In the data rows, 50 means zero.
Some points, one per row:
[39 53 56 49 52 54 27 59]
[26 39 49 40 51 53 63 63]
[49 48 47 37 48 53 49 45]
[47 51 47 48 49 50 64 41]
[52 47 44 61 51 46 47 69]
[42 50 71 30 53 59 17 51]
[47 46 48 66 42 50 33 75]
[37 47 30 78 47 54 47 77]
[89 62 49 65 48 39 63 12]
[53 52 58 51 50 58 37 43]
[39 40 50 39 56 51 55 48]
[76 66 32 60 50 43 66 28]
[71 58 45 51 40 45 50 36]
[47 53 40 43 58 52 72 37]
[46 49 67 35 47 53 29 62]
[30 41 42 45 53 56 63 61]
[73 55 25 99 46 45 69 58]
[49 54 61 15 62 50 71 2]
[40 48 41 63 54 51 46 58]
Then 10 other points, each followed by its number:
[55 52 58 44 52 51 67 37] 0
[82 67 54 61 44 44 55 21] 1
[67 53 41 85 46 50 51 64] 2
[69 55 23 70 44 44 63 58] 3
[73 56 54 53 47 42 55 34] 4
[32 41 78 22 58 59 15 49] 5
[61 58 56 62 40 51 23 57] 6
[9 34 25 31 49 54 81 76] 7
[47 50 64 39 49 49 34 54] 8
[72 54 62 45 53 45 40 32] 9
Which three of these numbered points are nearest to each point below, ignoring the 3 directions in which the first points spread most? Their numbers follow each, nearest first.
[59 48 53 51 54 47 34 59] > 9 8 4
[58 48 65 53 50 50 17 50] > 5 9 2
[55 52 35 57 42 48 59 53] > 7 3 6
[31 43 49 27 50 55 54 55] > 3 6 7
[57 54 58 43 51 50 71 30] > 0 1 2
[49 46 46 43 48 43 87 39] > 4 8 0
[66 58 61 38 53 48 88 8] > 0 2 1
Now 10 new points, numbered from 0 again:
[31 39 33 40 49 51 68 61] 0
[35 38 59 15 58 51 76 28] 1
[42 53 80 28 53 58 22 47] 2
[40 47 48 35 53 54 66 41] 3
[71 55 43 70 49 44 51 54] 4
[54 61 37 64 48 49 37 66] 5
[48 50 41 55 50 48 56 55] 6
[44 51 58 27 55 50 49 45] 7
[46 49 55 32 44 54 23 57] 8
[51 47 51 58 56 53 43 50] 9
Which three of these numbered points are nearest to each point below, ignoring the 3 directions in which the first points spread most? Their numbers follow each, nearest first.
[37 51 41 53 59 50 84 49] > 2 4 7
[47 50 85 39 48 58 2 66] > 2 4 1
[38 44 61 39 59 57 39 50] > 9 2 4
[61 52 48 46 42 45 40 51] > 0 8 6
[46 46 55 44 59 55 58 33] > 9 2 3
[40 42 60 28 66 58 49 40] > 9 4 2
[9 34 40 51 52 64 59 90] > 3 2 6
